Each named turn below is shown by a few rows before and after it. Which turns, in which order, take the first row of each later pair to the second? The first pair is answered.
Z (before => after):
[  1  -4 -14 -10 -12   8  -4  30 -35  -3  20   0] => [ -6  -1  42 -11  -7 -21  19  10   8   5  -4 -12]
[ 16  -7 -26  21  22   3 -15  25 -32 -35  -1  17] => [ 15  -1  33 -27 -11  10  30   9 -38 -15   1 -12]
[ 11   9  14 -30 -20  39  23  -5 -23  34  -2  -8] => [  3   7  21  23  22  -7   6 -14  43  24 -39   9]
[  3  -5 -15   8   7  -2 -10  15  -5 -17   5  11] => [  4  -2  12 -19 -11   5  12  10 -13  -6   9  -3]
M (before => after):
[  1 -12  -8  -4  -1   4  -7  29 -10 -34 -28  12] => [ -1  -3   3   8  -2  -2   1  -5  25 -25 -43   8]
[  7  13   2 -18 -31  23  21 -41 -10  16   5 -14] => [  8  -1 -36  -8 -12  26  -8   4 -42  -5  21   5]
[  1  -6 -11  -4  -5   2   3  -9  -5   3   3  -3] => [  0  -6 -14  -1  -3   1   2  -8  -4   3   2  -1]
[ -4 -13  30  -7   3  -8  12  25   5  -2  -2  -3] => [ -2 -14  10  10  15 -13  -3  32   6  -9  -4   7]
T (before => after):
[-12  -7  15  21  24 -42  12  -2  39  -6 -27  16] => [-11 -14  46 -32  -4 -24  36  23 -11  -2  -6  -2]
[ -1   6  20   1  -7 -23  14 -34  15  17 -15 -14] => [  0 -12   1 -21  -6  -8   2  22 -46   1  13  -8]
[  1   9  19 -12  -6 -10  18   4  13  -4  -7  -4] => [  1   0  -2  -7   4  -8   2  30  -7 -15   1   7]
[ -3  -1  16 -22 -12 -16  13   0   6 -22  20  -5] => [ -4  -5  -8  -2   5 -19  -6  13   6 -31  20   9]
Then:
(two turns a pair)
[  0  -6  -4  28  21 -12  -9  -7  31 -11 -24  15] => [  1  -1  38 -19 -13   3  28 -17  10   5 -14 -11] => Z, Z
[  2  13 -10  17  -4   1   7 -41  34   6  -8  -2] => [  4  -2 -45  19   9  11 -18   7 -10 -12  11  14] => T, M
[ -1   6 -14  20  -1   5   5 -29  27   4  -7  -1] => [ -6  -4   9  18  11 -14   8 -11  35  -4 -15  -2] => M, Z
[ 12  -1  38 -31 -16  -6  12   1  21   7   2 -31] => [ 12   1  39 -26 -14 -10  13  -4  29   7  -2 -32] => Z, T
[-11 -13 -18  20  28 -19 -16  31  13 -15 -13  13] => [-11 -16   9 -24   6  -3   6  47 -23  -9   4  -3] => T, T
[-13 -15  15 -38   7  -7  30 -12 -10 -10  -5 -40] => [-13 -11 -17   8  31 -21   5 -30  28 -14 -21 -21] => M, M
[ -2   3 -30  -8   0  17 -11  11 -25 -10  14   4] => [ -8   4 -10  19  23 -16 -13   1  24 -12 -10   7] => Z, Z
[  8   8 -49  -1 -20  28  -3 -19 -38   8  17  -2] => [  3 -11 -10 -24  -9   9   4  34 -58  -5  21  -5] => Z, M
[ 26  -6 -13   2 -29  27 -15  -5   5   4  -7  -9] => [ 25 -15  -2  -8 -25  24 -14  20 -12  -3  -1  -8] => Z, T
[ -1   0 -10  25   4 -15 -12 -27  41   3  -7   1] => [  1   2  19 -17 -27   3  16 -32  16  16   6 -18] => Z, Z
[ 11   0 -28 -20 -36  24  15 -10 -17   4   2 -12] => [  5 -16  -3 -29 -19   5  15  31 -28 -10   3 -10] => Z, T
[ -2   9  24  -7   5 -24   3  -3  25  -7 -16   3] => [  1  19   7  -4  -7  -9   5 -27  26   3 -13   2] => Z, T
[ -9 -10  36   4  21 -32  18  -1  31  10 -14  12] => [ -6 -19   4  17  36 -29  -8  29   9  -5  -5  28] => T, M
[ -2   2 -24  -2  10   6 -15  17 -14 -10  19  -6] => [ -2   7   7 -24  -8   9   8   1 -11   3  17 -22] => T, T
[  4  23  39 -21 -23  -8  25 -62  30  34 -15 -23] => [  7   9 -51  47  29 -17 -43 -26  28   0 -13  23] => T, M
[ 20  -5 -32  -6  13  17 -11  35 -14 -28 -10  10] => [ 20   2  13 -39 -14  25  23  16 -16 -11 -11 -13] => T, T
[ 11   6 -38   2 -12  -9 -10 -10 -23  24  25  -4] => [  8  -4 -22  -6  -5 -19 -10  20 -34  16  27  -2] => Z, T
[  4 -15  13 -10  18  -2 -15  37 -14 -14   3   1] => [  3  -4  43 -17   4  -7   8   1  14   1 -11 -14] => M, M
[ -1 -15   6   4  23 -21  -9  11   6  12  -1   2] => [  0  -6  -6  12  15 -17 -10 -14  17  19  -5   2] => Z, T
[  9  22  15 -16   5  11   6 -31   9  13  19   7] => [  5  13  38 -17  19  -7   8 -13  15   6  14   7] => M, Z
[-10  -9   9  42  36 -35 -26  18  31 -12 -27  18] => [ -9 -23  25  -9  16 -14 -13  63 -37 -17   4   7] => M, T
[  5   3  12 -10  -4   3   6 -33  22  -6 -18 -17] => [ 10   2 -11 -20 -15  26   0 -24 -11  -6   0 -14] => Z, Z
[  5  39 -26   6 -26  24  22 -66  24  43   3  -9] => [ -8  21  48   3   4 -29  35 -32  55  31 -22 -15] => M, Z
[ -3   0 -28  -7   0  21 -33  22  -2 -10   9  21] => [ -9   2  12   6  13 -11 -22   8  44  -6 -16  14] => Z, Z
[  9  19 -24  37 -16  -5  12 -43   9 -12 -13  20] => [  3  13  18  30  -5 -28  25 -33  26 -14 -25  14] => T, Z
[-11  -3  61 -37 -26  12  10  -7  18  28   0 -35] => [-12  -4  66 -36 -20   5   7  -4  22  27  -2 -34] => Z, T
[ -8 -10   9  39  33 -34 -10  -1  51  -6 -22   9] => [ -6 -30   6  -6  24 -14 -10  63 -26 -20  11   7] => M, M
[ 13  15 -21  21  -3  11  -1  31 -36  -7  -1  25] => [ 12  26  24  -7 -28  13  34   1 -22  12  -8   1] => M, M
[  6  20   2  47  30 -35   8 -43  69   6 -32   1] => [  8 -15 -41  12  40 -10 -24  70 -42 -29  20  19] => M, M
[ -7   4  34  -6  24  -2  50 -24   6  13 -23  14] => [ -8  -2  -6  27  48  -9  20 -10  12  -3 -27  35] => T, T
[  2   2  -3  -6   5 -21   6  33   0 -12  -2   0] => [  2   2   6 -11   1 -22  11  29   1 -10  -2  -4] => Z, Z
[  0  15 -32  22  16 -11 -12 -24   5 -15  -9  10] => [ -2  16 -18  20  16 -19  -5 -30  14 -13 -14   6] => M, Z
[  0 -12 -19 -14  -8  13  -9  13 -32  -8  18   1] => [ -5 -22  -1  -5  11 -11 -14  31 -16 -19   8   5] => Z, T
[ -6   4  42   0  -1 -16  16 -25  37   8 -26  -9] => [ -5  -8 -11  33  30 -21 -26   7  28 -14 -21  18] => T, T
[ -6 -11  23  -1  48  -7 -22  49 -37 -22  -6  -4] => [ -9  -8  45  -3  47 -17 -12  43 -23 -17 -14 -10] => Z, Z
[ 10 -18 -15  -3 -19  20 -11  28 -37   0  36  -7] => [  8   1  25  -2 -36  10  19 -32  15  23  11 -27] => M, M
[ -3   3  14  27  10 -15  -1 -11  11   4  -6   9] => [ -2   5  26  -1 -11   3  15 -12 -11  12   5  -4] => Z, Z
[  7   8 -30   1  -1 -22 -34  13 -10 -19  15 -16] => [  7   9 -26   6   3 -26 -34  12  -2 -19  12 -17] => Z, T
[-19 -11  11   4   5 -27   3   5  14  -1 -14  -2] => [-15 -11  11 -21 -15  -7  13   8 -16   4   1 -10] => Z, Z
[ 30 -12 -49  -7 -21  19   7 -17   5  13  14  -7] => [ 27 -25 -24 -30 -18  14  12  21 -19   3  21 -12] => Z, M
[  7  11 -47  22   4  24 -32 -39  18   5  19   0] => [  4  13  -5  21   7   3 -14 -55  51  12  -1 -12] => M, Z
[  8   2 -26   4  -6   1  -8  18 -35   4  -2  -1] => [  8  10   6 -10 -22   2  16 -12 -15  19 -12 -19] => M, M
[  2   2 -25  20  13  10 -47  20  -6 -16  -8  24] => [  2   1  14 -31 -17  26 -15  30 -38  -3   8   3] => T, T
[-20   2  53 -37  -9 -38   7   2   1   9   1  -1] => [-13  -1  -7 -39 -15  -4 -16  22 -48   0  31  13] => Z, Z
[  0   4 -13   9 -12  12   8 -40  18  19  -4  -6] => [  1   0  -8 -17 -24  25  16 -20 -13  19  12 -12] => Z, M
[ -9  21  20 -10  -7 -20  13 -22  19   2 -13 -12] => [-12   6  28 -15   8 -31   7  16   3 -11  -7  -7] => T, Z
[  7 -22 -14   2  22   0  -4  30  -7 -12   3  13] => [  6 -17 -19  15  27  -4  -7  18   9 -10  -3  15] => Z, M
[  1  -7 -81  22  -1  24 -32  24 -28 -22  26  24] => [ -3 -20 -58   7   6  13 -27  57 -42 -31  29  20] => Z, M
[  1   8  14  -8 -14  -1   4  -7   3  24  -3 -13] => [  1   5  16 -12 -14  -1   4   0  -4  22   0 -15] => Z, T
[ 13 -16  -8 -17 -21  17 -30   9 -41 -25   5   2] => [  7 -26  16 -11  -2  -8 -32  29 -26 -33  -8   4] => Z, M
[ 30  -2 -43  -8 -15  -4 -33   9 -14 -40   2  13] => [ 30   3  -4 -45 -41   6   0   0 -25 -28   8  -8] => T, T
[  1  -2 -52   9  18   6  -3   2 -24 -10 -10   3] => [  3  12 -44   9   4  10  11 -33  -2   4 -17  -6] => M, Z
[ -3   9   7  33  15 -22  14 -20  50  13  -9 -11] => [  5  22 -20  16 -15  16  20 -42  23  26   8 -18] => Z, T
[ -5  15   2 -11 -27  25  33 -57  12  26   6   4] => [-13  -2  53 -14  -2 -14  40 -23  30  14 -11   1] => M, Z
[  4  -3  21  -6   8 -24   1  16  12  -5  -8   1] => [  5   6  11   5   2 -19  -1 -12  28   1 -14   0] => Z, T
[  7   2  -7  17  12  -8 -18  -9  11  -8  -1  12] => [  6   2  -3  17  11 -11 -17 -10  15  -6  -3  11] => T, Z
[ 12  15  33  -8   0  -5  18 -35  26   7 -10 -16] => [ 12   7 -18  31  31 -13 -21 -14  27 -12 -11  11] => T, T
[ -3 -23   9   2  10 -20  -5  57 -10 -16   2  14] => [ -4 -13   3  33  17 -31  -9  21  34 -10 -18  19] => Z, T
[ -6  25  10  25  10  -2   6 -39  54 -19 -17   6] => [ -4   2 -28  11  24  12 -23  35 -15 -45  17  24] => M, M
[  5  21 -14  14 -16  19  13 -42  33  20 -15 -18] => [  9  16 -11 -18 -33  40  22 -21 -11  20   5 -25] => Z, M
[-18  -4  41 -42 -33  15  17  34 -59   3  27 -17] => [-27 -15  74 -13   8 -35   9  53 -13 -12  -2  -8] => Z, T
[ 19  22 -50   5   1   5  -4 -19   5  -4  15   2] => [ 19  12 -43 -14  -1  10  -2   8 -19  -9  27  -1] => Z, T
[-13 -21 -13   1  30 -11 -38  60 -37 -28  16  42] => [ -1   7 -65   3  -9  38 -36  -5 -42  -5  27  38] => M, Z
[ -6   2  28  -4  -7   1  20 -26  13   8  -9  -8] => [ -6  -1 -10  29  18  -7 -10 -15  20  -6 -11  14] => T, T
[  1 -36  -5  33  31 -15 -33  38  -2 -17   1  31] => [  4 -21 -22  52  26  -9 -33  -3  26  -5  -8  32] => Z, T
[-22  12  11   0 -27  10  49 -26 -10  -2 -11 -15] => [-24   6  22  -8 -23   3  51 -10 -19  -6  -9 -17] => Z, M
[ 23   9 -69  63  11   1 -36 -47  21   0 -18  14] => [ 26 -13 -39 -23 -23  36 -13  29 -84  -7  31  -4] => M, M
[ -5  11 -18   9  21 -14   1  21  12 -18 -11   8] => [ -3  16 -32  12  18  -6  -1  13  10 -15  -7   9] => T, Z
[  3 -21   2 -12  22 -26  -5  -8  12 -24  -7   5] => [  5 -19  16 -33   4 -14   9 -10  -3 -17   0  -6] => Z, Z
[  3  16   0 -29 -10  33  -5  26 -44  -7  47   1] => [ -7   1  33 -14  26 -10 -11  59 -19 -23  29   8] => Z, T
[ -3  14 -14  24   6   6   1 -35  24   5 -23  13] => [ -8   5  12  23  20 -13   3 -16  32  -2 -31  11] => M, Z
[ -8   9  12 -14 -37  19   0   2 -10  23   9 -10] => [ -9  13  -7  21 -21   7 -16 -19  26  21  -7   1] => M, M
[  5   4 -10  16  12 -25  -9  49 -33  -8 -12   5] => [  0   7  25  15  13 -41   7  38  -8  -5 -25  -5] => Z, Z
[-10  -8   6 -17   5   3   6  38 -30  -8   5  -9] => [ -4   2 -18 -16 -10  23   4  15 -37   1  13  -9] => M, Z
[ -2  -2  27  -4  22 -14   0  13  13 -17 -19   1] => [  0   0  26 -29   1   5   9  16 -18 -10  -3  -6] => Z, Z
[ -3  -5  31  21  41 -44  -2 -11  61  -9 -40  13] => [ -1 -27  -7  10  52 -30 -28  55   0 -32 -11  30] => T, T
[ 10 -24 -28   3  27  -3 -24  31  -3 -20   7  10] => [  3 -21  26  -3  29 -27   2  12  34 -11 -15  -5] => Z, Z
[ 13 -22 -36  17  22  -4 -32  -6   4 -16   9   8] => [ 14 -27  -8 -28  -4  13  -9  13 -34 -12  27 -10] => T, T
[ -5  13  16  -5 -23  12  16 -46  24  19 -11 -13] => [ -4  10  20 -25 -34  24  22 -30  -4  18   1 -17] => Z, M
[  8  -1 -17  23  11   1   8 -44  44   3  -4   9] => [  9 -17 -47  17  22  12 -14   8  -5 -17  20  21] => T, T
[ -4 -20  30  -2  21 -28  -3  37   3 -15  -4   6] => [ -4 -15  48 -13  11 -25  10  23   9  -6  -6  -3] => M, T
[-32 -20 -10 -26 -17 -31  -2  25 -11 -35  -1 -51] => [-34 -12   5 -21 -21 -38   8  -3  16 -25 -14 -58] => T, T
[ 11   8   7  23  -6 -21 -22 -41  35  -7 -31  16] => [ 13  -9 -27  16   5 -11 -48  17 -19 -28  -6  32] => T, T
[ -6  -4  23  -2  20 -10   3  -2  25  -2  -8   0] => [ -4   6   3   6  11   3  -1 -27  30   6  -8   1] => Z, M
[  8  21 -29  -3 -26  22   2 -54  11   8   0  -2] => [ 10  11 -59   3 -12  24 -20 -21 -13  -7  12  13] => M, M
[-22   1  37 -12 -11 -23   6 -13  12   7  20 -24] => [-22   6  30  -3  -9 -24   4 -24  21   9  18 -23] => Z, M
[ -1  -4  18  19  10 -29   4 -19  41   4 -15 -10] => [ -3 -19  10  19  27 -36 -11  21  20 -13  -6  -1] => M, Z
[  6   5 -50  -4  -2  25  -9  28 -29  -1  25   6] => [  1  -8 -27   0  19  -1 -12  56 -21 -13  17  10] => Z, T
[ 29  41  20  -9 -71  44   9 -60 -25  12 -11 -10] => [ 18  26  89 -13 -43  -3  25 -34   7   3 -34 -19] => M, Z
[  0 -10  16 -14   3   0   4  33 -23  -8   4  -2] => [ -1   1  37 -11  -6  -6  20  -3   8   4 -10 -12] => T, T
[-14  -3  29 -34 -29  29  32 -14 -15  14  21  12] => [-10 -10 -41  11   0  30 -14   6 -21  -5  25  44] => Z, Z
[ -6   4 -37  14 -11   3   7 -27   7   5  11   9] => [ -6  -1 -29 -11 -18  11  15  -3 -24   3  24   4] => Z, M
[ -1   6  23 -12  -7   6  22 -10  -1   6   1 -20] => [ -2   4 -12  27  15  -4  -3 -13  20  -2  -8   1] => M, M
[  6  -3 -39  -8 -40   6   2 -17  -2  -6  11  11] => [  1  -2 -33  15 -20 -16  -6 -21  29 -11  -6  17] => Z, Z
[  5  -5  50   4   2 -30  27 -38  36  -5  -7 -31] => [ 11   7  22   7 -14  -8  27 -65  34   7  -2 -33] => Z, M
[-24 -11 -18  16  14 -26   6  18  -1  -6 -22   5] => [-26  -8  13  -8  -2 -24  29   9  -3   3 -22 -10] => Z, Z
[  4 -15  39 -26  10  -6   6  48   7 -11  11  -8] => [  6 -18  10 -22  12   6  -8  57 -12 -17  22   1] => Z, Z
[ -1 -13  42 -30  -6  -7  24  22  -5 -10   3  -6] => [ -4  -9  45  -9   5 -22  21   6  27 -10 -14  -2] => Z, T
[ 20  -8 -25  31 -12   4  -2 -12  20   4   9  -7] => [ 19  -4   1  20 -19  -2  14 -20  28  10   4 -20] => Z, Z
[ -2   0 -16  31  16 -17   4  25   7  -5  -1   3] => [ -3  -6   0   2   0  -5  17  38 -19  -3  11  -7] => T, T
[ -1 -11  24   3  35 -34  -5  59   2 -27   2   8] => [  1   6  -5  42  37 -33 -15   8  45 -18 -16  17] => Z, M
[ -6  -9 -17 -26  -3  23 -15  28 -52  -8  24  -4] => [ -9  13  28 -22 -23  13  20 -46  13  19  -8 -26] => M, M
[ -3  -9  22 -41 -15  13  17  15 -29   9  19 -12] => [ -5   8  10  11   2  -7   8 -41  44  18 -14  -3] => M, M
[ 11  11 -56   2  -1  12 -43  -8  -5  -7   9   8] => [ 10  10 -12 -47 -32  24 -10  -8 -30   6  20 -17] => M, M
[  2  10 -17 -47 -29  26  19  41 -52   3  37   9] => [  0  34  26 -33 -43  10  49 -37  24  32   1 -10] => T, T
[ -2  -8  23  23  30 -56  -2  24  49  -9 -31  10] => [  6  21 -20  34  -2 -19   0 -47  60  15 -30   7] => Z, T
[-20   5  43  -5   5 -29  22  36   1 -15 -20  -7] => [-19  19  22  27   8 -30  13  -6  37  -7 -34  -1] => Z, M
[-12  19  66 -28 -30 -21  25 -21  25  21 -10 -34] => [-14  -7  64 -36  -6 -32   8  52 -14  -3   5 -23] => T, Z
[  3   9 -21  -5 -15  31   1  -7 -20   8  17  -5] => [ -2  -6   0 -14   0  16   2  31 -32  -4  18  -3] => Z, T
[  2  -1  29 -20 -27 -13  14 -20 -11  -7 -18 -27] => [  3  -2 -14  29   1 -25 -19 -24  14 -19 -30  -5] => M, M
[  9  -2  41 -29 -12  -8  17   5  13   4   2 -10] => [ 15  -5 -16 -24 -12  18  -9  23 -26  -5  24   5] => Z, Z
[ -7  -6  37 -13  -6  -9  26   0  16   6 -11 -12] => [ -6 -10  -5  26  20 -17  -6   5  29  -7 -17  10] => M, M
[  8 -35  -6 -32   1  -8  -4  54 -30 -18   8  19] => [  5 -17  47 -43 -21 -16  35  -3  17   8 -15  -7] => T, M
[-11 -25   1  13  -4 -10  -5  19 -13  -1   3  -2] => [-11 -24  11  11  -4 -15  -1  14  -4   1  -1  -4] => Z, Z
[ 16 -11  -7 -12 -29  11  19  -3 -53   0  31 -12] => [  8 -27  23  -6   0 -23  15  34 -42 -16  21  -6] => Z, T
[ -1 -18  -8  -6  20  15 -33  37 -17  -9   5  10] => [ -5 -17  -4  14  34  -1 -37  27  12 -10 -10  12] => Z, T
[ 13   9 -15   6  12  13 -36  14 -12   4  22   7] => [ 10   6  -7   9  20   5 -38  22  -9   0  20   8] => Z, T
[ -2 -10 -25  -5  -3   7  -7  24 -24  -4  19   6] => [  2   4 -34   2 -17  18  -2 -14  -9   9  14   1] => T, Z
[ -6  17 -26  35   8   2   2 -39  13   4  -6  15] => [ -3   4 -40  17   9  15  -9   5 -35  -8  16  22] => T, T
[  3   1 -31  23  16  -6 -16  -7  -2 -14  -2  12] => [  3   7 -28  23   7  -1 -10 -25   9  -6  -5   7] => M, Z
[ -2  18  36  17   7 -14  24 -68  61  20 -21  -8] => [  0  -5 -47  55  52 -15 -41   2  21 -19  -1  35] => T, T
[  0   7 -16 -14 -29  19  16  -2 -14  -2  29  -4] => [ -1  11   8 -16 -32   9  27 -16   6   3  19 -11] => M, Z
[  2  15 -35  42   4   4  -8 -62  31  10 -19   4] => [  4 -10 -52   4   3  26 -24  20 -57 -13  21  12] => M, M
[ -2   4  44   0   2 -23  25 -11  22   5 -26 -13] => [ -3 -13  30  -1  21 -29   6  38  -7 -15 -14   1] => M, Z
[ 10 -12  -9  13  25  -5 -16  -2  -3 -18 -46  12] => [ 10 -18  11 -21   9   6   1  19 -37 -15 -31   1] => M, M
[  9   0  28  13 -10 -16   8 -22  34   5 -13 -12] => [ 15   0   6 -17 -37  20  11 -12 -17   9  16 -19] => Z, Z
[  5 -35  27 -12 -17  -4  17  28 -22  -2  22  24] => [  4 -22  45   0 -22 -14  30 -13  19  13   3  16] => T, T
[ 13  34 -35   0 -37   2  29 -62  30  35 -25 -33] => [ 14  19 -31 -46 -54  26  37 -15 -36  29   5 -38] => Z, T
[  6  12  -5  16  12 -15  -6   3  -5 -10 -11   6] => [  5  13  19   0   1 -15  11  -4  -5  -3 -13  -6] => Z, Z
[  8  33 -23  -1 -22  25  10 -50  27  17  -5   0] => [  0  19  34  -4   1 -15  22 -28  52   9 -25  -6] => M, Z
[ -5  -9   6  -8  -3  21  11 -10 -28  20  -5 -17] => [ -8 -19  21  -9   9   8  10  10 -27  13  -8 -14] => Z, T
[-25  -9   2 -28  18 -25  11  48 -16 -21  19  16] => [-25   4  37 -38   1 -27  38  11  11  -3   6  -2] => T, T
